The rows of X fall into several groups, which share some directions, and each row is roughly a mix of its group's hidden directions, except some rows that fit no group.
X (108 x 11):
[[ 29 -41  10  32  49   5 -24  -4 -14 -18  18]
 [-13   9 -25  -2  39  14 -29  -1  49 -34  24]
 [ 26  23 -19  -5 -10  -3 -33  46 -45 -11  21]
 [  0 -17  -8 -49  32  -3   6 -13  39 -43   9]
 [ -6 -22  27  -2  49   3 -33 -12 -24  43  13]
 [  7  56 -24   1   9 -18  -4  21  36   3 -38]
 [-19  10  13 -42 -48 -28  30  -3  16 -17 -24]
 [-41 -33  -6 -28  29   9  -9  31  -5 -42 -13]
 [-24   6   2  -1   9   7  12  58  20 -36 -40]
 [-29 -25  20  13  47  -7 -28  39  20   5 -20]
 [ -8 -12 -25  10 -57  -3 -29  11  35 -30  15]
 [-25  25 -25 -30  18  20   1  47  -4  -4 -42]
 [ 13 -21   9   4 -17  22  46  -1 -33  14 -50]
 [  6  28  20 -30  10   1  17 -39 -47  30  19]
 [ 20  30   2  44 -32 -14   3  -1  34  43  -9]
 [ -3 -46 -37 -48  17  17   9 -18  17 -18  10]
 [ -9  -4 -28 -20 -64  20  19  13  11 -24 -23]
 [ 58 -21  13  29 -28  11  11  32  -9 -18  16]
 [ 25  66 -22  -6 -12  -4   4   0  31  -2  28]
 [  9  -1  39 -44  19  16  10 -12 -52  18  -5]
 [-29  16 -27  -2  41  12 -23   3  49 -19  22]
 [  6  32   0   8 -18 -25  52 -33 -17 -37   7]
 [  9   7  -4 -14 -20 -14 -37  21  60 -18  29]
 [  7 -55  13  -6  35  24 -13  -3 -46 -11   0]
 [  3  28 -30 -15 -31  -9 -31  24 -53   8 -14]
 [-28 -29 -19  40  -7  28  29 -12  20 -41   5]
 [-30 -42  10   2 -27   5  21 -56 -16  10  -2]
 [  9  16  -2 -48   1   6 -19  27   9 -21  57]
 [-18  31 -29  35  42  23  21  24  24  -3  14]
 [  4 -11  -5  49 -42  40 -10  24  15   5 -24]
 [ 40  11  17  -3   8  47  -2  15 -37  38 -11]
 [ 31  32  25 -17 -23 -13  45 -26 -22  17 -19]
 [-51 -27  14 -34  15  14   4 -21 -11  28 -32]
 [-27  -3 -31  30 -38 -11 -13 -40 -30 -17  20]
 [ 11  28   1  13  -2  43  -3  19 -22  59 -14]
 [-25 -12  -1 -39 -38  19  33   1 -35 -12 -31]
 [  2 -11 -43  -3  26 -20 -47  18 -15  18  38]
 [ 28  38  11  18  14 -43  -5 -37   3  35 -13]
 [-26 -73  -4   9  15   1  14  25 -18   1   5]
 [ 50  28  -4 -15  25  44 -17  15 -16  12  22]
 [  1 -50  -4 -24   6  42  -6   5 -47 -15  -9]
 [  7 -28 -24  44 -18  22 -40  -2  12  36  15]
 [ 19 -51 -33   7   5  25 -34 -14 -13 -19  29]
 [-39   1 -12  16 -19 -54   6 -35  29  -3  14]
 [ -8 -59  16   0   5   2   9  18 -16 -44 -33]
 [-17  30  -8 -44 -19   3   6  42  37 -22 -17]
 [ -6 -26   3  40  32  20  11   2  11 -37  46]
 [-37 -24  15  -4  42  13   4   4 -13  29 -49]
 [ 43 -41  34   0 -11  23  18  40  13  -2  -7]
 [-31  -7 -16 -22 -35 -50 -20  16  -2   4 -37]
 [  5  -9  -6  30 -43  12  -1  -4  -8  65 -11]
 [  6 -13   9  42 -52  30   8  20  -4  15 -33]
 [ 26 -31  17  33  50 -16 -13   5   5 -39  10]
 [ 29  22 -45  23  24   3  28   6  -1  40  25]
 [ 17 -33   8 -21   9  44   8   2 -58 -11  -8]
 [ -9 -60   9   8  13  28  -6  26 -28 -11 -32]
 [ 33  -3  26  15  -2  24   5  -9  11 -68  -6]
 [  6   4  45 -10   5 -34  11  -8 -60 -17   1]
 [ 30  15 -26 -39 -49 -14 -23  15  -5  21 -19]
 [ 17 -50 -14 -10 -25  -8 -13  45 -36 -10 -11]
 [-52  -8 -31  -2 -19  -6 -51  -4 -27  -3   3]
 [-19  11 -12 -18 -43   5 -27  49   8 -10 -37]
 [ 47  -2  16  -6 -20  11  34  13 -48  17 -24]
 [-21 -35 -12  23  22  26 -45  24   7  36  -6]
 [ -2  33 -22 -10  20  -1 -24  22 -10 -30  58]
 [  9   2  14  13   9  21   7 -66  42  13  14]
 [  2 -23  13  34  41  26  30  -1   0 -31  39]
 [-16  10 -56  30 -19  16 -23 -16  10  28  29]
 [  5  28   5 -67  10  30  -3   2 -27  17  13]
 [ 41  -7  23   4  -4  -3  -3  11 -32 -63  -2]
 [ 11  22   6  71  15  34   4   1   7 -14  10]
 [-73   4  17   2   0   8  13   1  24  24 -22]
 [-28 -19  27   4 -38  21 -11 -34  36  23 -23]
 [-11 -58  11  -5 -25  31   3  21  35 -24  10]
 [ 27  19 -21   2   5 -10 -50  35 -20 -40  12]
 [-50   5 -17  32  28 -12  -9 -37  35  -7  -3]
 [ 10  16 -12   4 -32 -29 -25 -17  55 -14  31]
 [ -4   6   7  43 -17   1  27  25 -44  43 -11]
 [-45  22 -27 -15 -18 -14  -2 -29  23  13 -45]
 [ -3  54  -4  -7 -33 -33  23 -29  22  14  14]
 [  9  30  -6  67  28   5  10  29  13  -4 -10]
 [ -8   5   2  10 -20 -36 -23 -43 -17  43 -32]
 [-49   1  25 -43 -19 -14  20  10   5   1 -38]
 [ -3  -1  11  42  60  -6  -7 -14  -5  -6  41]
 [-44 -43  13  -8  25  11  32 -23  34   5  -1]
 [ 35  16 -21 -15 -31  11  51   2  16  28 -25]
 [ -2 -23   9 -15  10 -11 -47 -53  20  10  30]
 [ 12  36  -6 -29  16   3   4 -42 -29  11  47]
 [ 52  33   2   3  -8  -6  -1 -40  -5  20  40]
 [-27  13  11  37 -31  29 -41  21  20 -15 -23]
 [-25  16  -5 -21 -23  36   2  43  -1  31 -39]
 [  9  32 -28 -24 -53  -4  16   5  -3   2 -44]
 [ 11 -21 -57  19  16  22 -17  31  30  -3  18]
 [ 53  17  16   1 -15  18   7  44  26 -12 -28]
 [ 54  -5  29  39  33  -9  -6  26  -9  10  13]
 [-26 -15   0   9  22   0  -2  54  26 -37 -32]
 [-30  10  23   2   3  46  38  -8   1 -47  13]
 [-27  13 -28 -19   4  24   5  39 -24   1 -53]
 [-10 -41  23 -51 -13  22 -21  34  14   8  -2]
 [ 36 -32  19  -2 -22  29  27  41  21  -9 -22]
 [-15 -21   1 -22 -36  21 -35   6  45 -26 -26]
 [ 25  40 -31  30 -25  43   8  17  -2  24  -2]
 [  3 -33 -43 -11  -6  25 -18  -3  58   8   6]
 [ 31  37 -15 -15 -39 -14  14 -20 -46   0  16]
 [-45  14  -2 -10  46 -13 -26  -7  42  13 -13]
 [ 11   2  -2  36  -4  36  46  34   8 -30 -23]
 [ 13 -18 -21 -20  -7  14  67   1  26  20 -18]
 [-14 -30 -27  16   0  33  38   3  41  32  -8]]
Here is one row of each group, with its name. Which group are the others in?
[ -3  26   5  56  -9 -21  19 -31  -8  42   2] -> L
[ 17 -61  45  -2  13  24   4  22  -5   5  15] -> C
[-15   5 -26 -28  37 -36 -39  11 -17   8  34] -> F

[ -8  -6  37 -48 -30 -43  13 -20  13   5 -13] -> L
[-16   4   9  -5  39  12  35 -15 -34  28 -45] -> C
[ 53 -13  44  19  31  -7   7   5 -22  24  10] -> C
[-20  30 -11 -11  38   1  11 -19  23 -28  52] -> C
[ -7 -32  -3   5  44  23 -21 -20 -49  13  22] -> L
[-35   2 -26 -38 -17 -17  11  24   5  50 -20] -> F
[ -4  17  25  29 -26   2  42  -5 -28  45 -21] -> F
[ -5  29 -25   1 -57   1  -2  -5  30  42   0] -> L
[ 33  49   0  -2  43  -8   4  21 -39   7  11] -> C
[  1 -36  -7  -1   4  20  70  -4  20  15 -13] -> F
[-17  34  14 -26  44 -23  11 -44  10   5  23] -> F
